[[ 32   6  35  43   4]
 [ 53  19  40  19 -47]
 [ 47  47  41  43 -46]
 [ 33  61  28  31  -1]]
->
[[32  6]
 [53 19]
 [47 47]]

[[-26 -19]
 [ -6  45]
 [ 20 -31]
 [-11 -54]
 [-15  65]]
->
[[-26 -19]
 [ -6  45]
 [ 20 -31]]

[[ 48 -23 -16]
 [ 28 -71  11]
 [-46  -5  -9]
 [ -6 -64  53]
 [-47  34 -44]]
->
[[ 48 -23]
 [ 28 -71]
 [-46  -5]]

[[ 46 -22  15  26 -24]
 [-19  15  31 -45 -36]
 [-27  28 -10 -40  24]
 [ 67  75 -16  -1  59]]
->
[[ 46 -22]
 [-19  15]
 [-27  28]]

[[  2   0   0]
 [ -6  -3 -15]
 [  8  -3  -6]
 [-60  -5 -10]]
->
[[ 2  0]
 [-6 -3]
 [ 8 -3]]

[[  0  -7  -2 -15]
 [  1 -14  -4 -28]
 [  0  -5  -1 -10]
 [  1 -32  -8 -64]
 [  1 -20  -5 -40]]
->
[[  0  -7]
 [  1 -14]
 [  0  -5]]

[[ 28 -44]
 [ 33  27]
 [ 25 -52]
 [-64  -6]
 [-57 -58]]
->
[[ 28 -44]
 [ 33  27]
 [ 25 -52]]
---
[[ 53  62  12  -2  19]
 [ 20  30   3  16  31]
 [ 35  30  -2 -14 -22]
 [  2   3  -6   4  19]
 [-36 -40 -11  14  -3]]
->
[[53 62]
 [20 30]
 [35 30]]

[[-30 -12  20]
 [-13  28  60]
 [ -7  26  75]
 [ 37   2 -41]]
->
[[-30 -12]
 [-13  28]
 [ -7  26]]

[[ 9 64 28]
 [ 2 40 54]
 [ 1  6 58]
 [ 6 57 38]
 [ 3 51 43]]
->
[[ 9 64]
 [ 2 40]
 [ 1  6]]

[[ -6 -30  56]
 [ -8  30   6]
 [ -3  16  30]
 [ -4   7  33]]
->
[[ -6 -30]
 [ -8  30]
 [ -3  16]]

[[-23 -68  19 -10  43]
 [-24  30 -23 -23  62]
 [-17 -66  62  11  22]]
->
[[-23 -68]
 [-24  30]
 [-17 -66]]

[[  0  65]
 [-75  -7]
 [-10 -68]
 [-60 -25]
 [ 28 -38]]
->
[[  0  65]
 [-75  -7]
 [-10 -68]]
---
[[ -5  47   5   5  -4  -4  13  12 -23   9  15]
 [  2 -27   3  17  14  -5 -25 -11 -11 -34   9]
 [-21 -15  -5   0 -24 -14   7 -18  32   3   4]
 [-23  -9   2  -1  -4  21  55  -4 -26 -62 -13]
 [ 14 -23 -21   1 -12 -25 -21  10   7  23  12]
 [  7 -58 -28  -3 -26  -8 -21 -40 -24   4   1]]
->
[[ 15  -5  47   5   5  -4  -4  13  12 -23   9]
 [  9   2 -27   3  17  14  -5 -25 -11 -11 -34]
 [  4 -21 -15  -5   0 -24 -14   7 -18  32   3]
 [-13 -23  -9   2  -1  -4  21  55  -4 -26 -62]
 [ 12  14 -23 -21   1 -12 -25 -21  10   7  23]
 [  1   7 -58 -28  -3 -26  -8 -21 -40 -24   4]]

[[ 23  32 -27  14  32 -47]
 [-38 -40 -22 -56  25  21]
 [  1  11  10  38  55 -13]
 [ 41  35 -21  11 -19 -66]
 [-44 -52 -25 -65  21  38]
 [  0  11  11  38  55 -13]
 [ 11  21 -17  22  47 -30]
 [-13  -5   4  -9  36 -10]
 [ 41  34 -20  11 -22 -66]
 [  1  11   9  38  55 -13]
 [ 11  21 -17  22  47 -29]]
->
[[-47  23  32 -27  14  32]
 [ 21 -38 -40 -22 -56  25]
 [-13   1  11  10  38  55]
 [-66  41  35 -21  11 -19]
 [ 38 -44 -52 -25 -65  21]
 [-13   0  11  11  38  55]
 [-30  11  21 -17  22  47]
 [-10 -13  -5   4  -9  36]
 [-66  41  34 -20  11 -22]
 [-13   1  11   9  38  55]
 [-29  11  21 -17  22  47]]

[[-44 -73]
 [ 74 -53]
 [ 13  69]
 [ 61  53]
 [-62 -45]
 [ 38 -63]
 [  9  69]
 [-60 -63]
 [-74  58]
 [ 30  71]
 [-72  34]
 [-44 -73]]
->
[[-73 -44]
 [-53  74]
 [ 69  13]
 [ 53  61]
 [-45 -62]
 [-63  38]
 [ 69   9]
 [-63 -60]
 [ 58 -74]
 [ 71  30]
 [ 34 -72]
 [-73 -44]]

[[ 15  12  17 -18 -26 -38  -7 -45]
 [-11 -23 -27  22  -2  13  23   3]
 [ 26 -19  27  14  39  28 -38  17]
 [ -7 -25 -17  23   7  25  21  14]
 [-32 -33 -47  34  -2  38  44  33]
 [-39 -24 -47  20 -17  20  49  11]
 [-20  -1 -25   2  -4  13  22  22]
 [ 22 -12  12  12  16   5 -19  -2]
 [-43 -28 -56  30 -16  32  56  32]]
->
[[-45  15  12  17 -18 -26 -38  -7]
 [  3 -11 -23 -27  22  -2  13  23]
 [ 17  26 -19  27  14  39  28 -38]
 [ 14  -7 -25 -17  23   7  25  21]
 [ 33 -32 -33 -47  34  -2  38  44]
 [ 11 -39 -24 -47  20 -17  20  49]
 [ 22 -20  -1 -25   2  -4  13  22]
 [ -2  22 -12  12  12  16   5 -19]
 [ 32 -43 -28 -56  30 -16  32  56]]

[[  0  -2   0   1  -2  -1   2  -1   1   0   2]
 [  3  -1   3  -1   5  25  -3  -1  -4   4  -1]
 [  3   0  -7   1   5   7   3  35 -12   2   2]
 [ -4   1  -1  -3  31  -5   0  -8  -6  16  -6]
 [  0   1  -1   0   0   1  -1   2   0  -1  -1]
 [ 50   0  -4  -4  -1  10 -74   0  -4  -1   5]
 [  0   7  32  -3  -2   8  -5  -3  -2   3 -18]]
->
[[  2   0  -2   0   1  -2  -1   2  -1   1   0]
 [ -1   3  -1   3  -1   5  25  -3  -1  -4   4]
 [  2   3   0  -7   1   5   7   3  35 -12   2]
 [ -6  -4   1  -1  -3  31  -5   0  -8  -6  16]
 [ -1   0   1  -1   0   0   1  -1   2   0  -1]
 [  5  50   0  -4  -4  -1  10 -74   0  -4  -1]
 [-18   0   7  32  -3  -2   8  -5  -3  -2   3]]

[[-28  -4   3]
 [-45   4   1]
 [-12   1   1]
 [-13  -9  -1]
 [-19  -2   1]
 [-11  -6  -1]
 [-26   3   5]
 [-40  -1   5]
 [ 44  -8   6]
 [-74  -3   2]
 [ -6   2   4]]
->
[[  3 -28  -4]
 [  1 -45   4]
 [  1 -12   1]
 [ -1 -13  -9]
 [  1 -19  -2]
 [ -1 -11  -6]
 [  5 -26   3]
 [  5 -40  -1]
 [  6  44  -8]
 [  2 -74  -3]
 [  4  -6   2]]
